In the rows, zero is written as 128.
Each named turn below is shown by a few rows before and after it. Which turns, in which order, take the first row of each later pair to the second? The first pair is answered.
turn q934:
[129 125 117 119 156 133 123 120 128 132 135 126 156 141 113 145  92]  ->  [134 133  99 120 145 126 131 129 132 143 135 133 165 135 112 138 109]
[155 173  90  73  60 118 174 173 163 166 112 101 144 149  98  50 160]  ->  [175 112 163  52  55 144 144 123 124 126 128  38  92 137 101  66  98]
[177 113  91 122 115 108 141 120 128 134 132 149 152  94 147  93 144]  ->  [185  82 127 112 120 128 124  96 119 116 139 117 121  91 148  99 113]
[175 101 118 117 141 148 144 135 133 127 145  99  76 134 135  93  89]  ->  [159 132 128 125 159 142 132 134 136 113 135 140  65 147 125 135  66]
turn q925:
[ 70 137 133 187 160 106 106 109  96 124 119 173  95 170 131 204 110]  ->  [ 56 173  80 184 146 101 128 148 122 148 110 194 131 163 117 173 152]
[115 138 127 123 137 142 125 122 133 112 134 144 126 107 118 148 114]  ->  [115 136 134 137 138 139 116 127 120 111 118 148 124 109 123 156 112]
[103  77 161 136 140 119 127 122  92 121 124  89 108 147 160 126 108]  ->  [ 85  89 124 146 126 100 131 143  99 149 125 108 141 165 159 117 146]
[125 145 107 123 140 121 128 131 138 117 130 156 157 129 127 131 146]  ->  [140 145 121 102 138 132 129 140 146 110 128 148 140 118 116 132 133]
turn q328:
[144  58 143 151 125 119 128 126  79 156 174  73 120 146 140 125 113]  ->  [178 119 125  81 115 161 143 153 178 128 148 110 121 107  84  94 114]
[ 90 115 156 169 149 104  99 148 117  92 127 126 126 147 138 151 147]  ->  [110 124 125 151 126 112 137 171 139 105 138 112 150 119 132  92 179]
[ 78 155  73 164 110  98 114  75 124 159 120 201 113 151 127 169 130]  ->  [ 86 139  56 147  83  97 145 102 130 188 135 164 138 138 138 121 166]
Pairs:
Between the rows of a pair lie 2 to 3 turns.
[ 72 136 108 163 124 136  90 114  78 169 150 155 121 129 133 176 135]  ->  [ 99  95 121 144  96 141 116 126  73 187 170  97 129 124 158 118 152] : q934, q934
[135 161 162 136 154 148  97 131 139  85 120 156 100 118  78 178  49]  ->  [173 103 171  95 120 159 117 130 147  87 144  71  93  93  82 106  63] : q328, q328, q925
[101 124 110 179 139  77 139 120  93 187 149 114 162 141 173  99 151]  ->  [ 93 168 152 167 175 104 102 100 105 140 107 180 125 153 131 176  89] : q328, q328
[100 159 132 162 147 115 121 108 132 136 120 191 121 155 125 183 127]  ->  [106  85 162 162 134 122 112  87  90 123 145 106 103 149 153 160 111] : q328, q934, q934
[168 137 171  73 118 166 122 116 177  77 118 113  98 104  93 132  70]  ->  [130 156 168 112 142 152 100 104 146  83 104 163  97 125 103 195  57] : q934, q925
[106 178  79 139 124 118 156 154 156 154 128 171 139 142 131 126 151]  ->  [161 140 140  83 116 170 153 139 173 112 137 103  95 113 117 102 109] : q925, q934, q934
[ 93 119  67 173 109 102 127 187 123 183 131 142 181 173 157  66 206]  ->  [ 77 107  81 203 119  83 110 169  84 182 129 145 171 189 164  97 195] : q328, q328, q934
[155 199 120 107 143 130 122 147 169 135  82 193 124 101  55 110 134]  ->  [128  67 163 180 139  91  93  93  46 162 129  89 109 134 136 135 130] : q925, q328
[143 139 153 114 143 142 129 113 146  96 123 138 102 113 111 123 105]  ->  [148 103 150 111 122 141 139 112 128 114 134 103 113 112 135 104 122] : q328, q328, q925
[116 155  94 151 115 109 141 148 160 108 125 182 163 134  97 116 149]  ->  [130 147 134 139 132 135 112 117 161  66 125 166 123 137  81 148  96] : q934, q328
[ 79 142 127 168 178  93  93  52 106 133 102 205 108 124 139 186  92]  ->  [142 168 154  76 153 154 116  72 186  98  99 177  74  72  85 125  77] : q328, q328, q925
[142 170 116 122 125 134 164  98 179 126 129 161 130 124 117 160  88]  ->  [144 103 122 164 111 108 160  95 108 153 163  96 142 141 170 146 111] : q925, q328
[128  76 152 119 115 116 120 132  99 138 132  86 114 137 137 123 131]  ->  [ 99 148 142 131 142 118 115 145 129 138  91 179 125 144 100 167 114] : q328, q328, q934
[110 154 102 139 120 112 121 181 115 155 121 162 125 116 155  79 186]  ->  [ 96 148 116 165 143 103 105 159  79 148 121 163 107 132 169 129 168] : q328, q328
[152  88 158  98  98 127 114 142 137 135 159  57 128 131 133  93 117]  ->  [135 174 150  95 132 143  96 141 182 107 118 160 117 140  90 156  96] : q328, q934
[ 65  75 115 161 126  99 141 122  71 184 159 116 148 137 197 116 182]  ->  [ 66  81 158 167 155 114 110  79  61 142 141 131 103 142 188 177 129] : q934, q934
[ 99  84 136 139 119 106 142 147  67 145 145  91 139 129 135 120 141]  ->  [ 72 145 102 150 127  99 140 169 101 143 125 155 148 136 111 137 155] : q934, q934, q925
[ 63  70 128 222 148  93 103  94  38 154 156 110 155 165 159 186 121]  ->  [133 202 107  86 132 181 140 144 225  84 115 187 153  88  36 137 103] : q925, q328, q925
[128 116 101 143 120 112 145 150  99 170 140  96 143 136 152 115 171]  ->  [123 111 153 158 147 132 112 118  91 123 125 114  97 148 150 177 104] : q934, q934
[130 127 157 126 141 152 102 117 125 101 117 126  85 122 106 158  87]  ->  [149 103 158 121 135 146 121 128 123 104 129  93  99 125 118 123  93] : q328, q328, q925
[137 127 121 140 163  97 103 137 155 117 120 214 110 133 105 156  85]  ->  [187 102 132  84 134 123 122 145 184 104 142 164 107 105  99 107  87] : q328, q328, q925
[ 96 158  79 165 126 128  66 122 139 133 134 160 146 136 101 201 111]  ->  [123  77  89 144  88 129  86 120  96 159 172  61 140 132 136 133 145] : q328, q934
[153 171  88  84 115 147 173 176 186 132 120 140 152  95 109  56 156]  ->  [149 118 193 111 154 166 102  97 121  68 120 118  79 115 124 167  57] : q934, q328
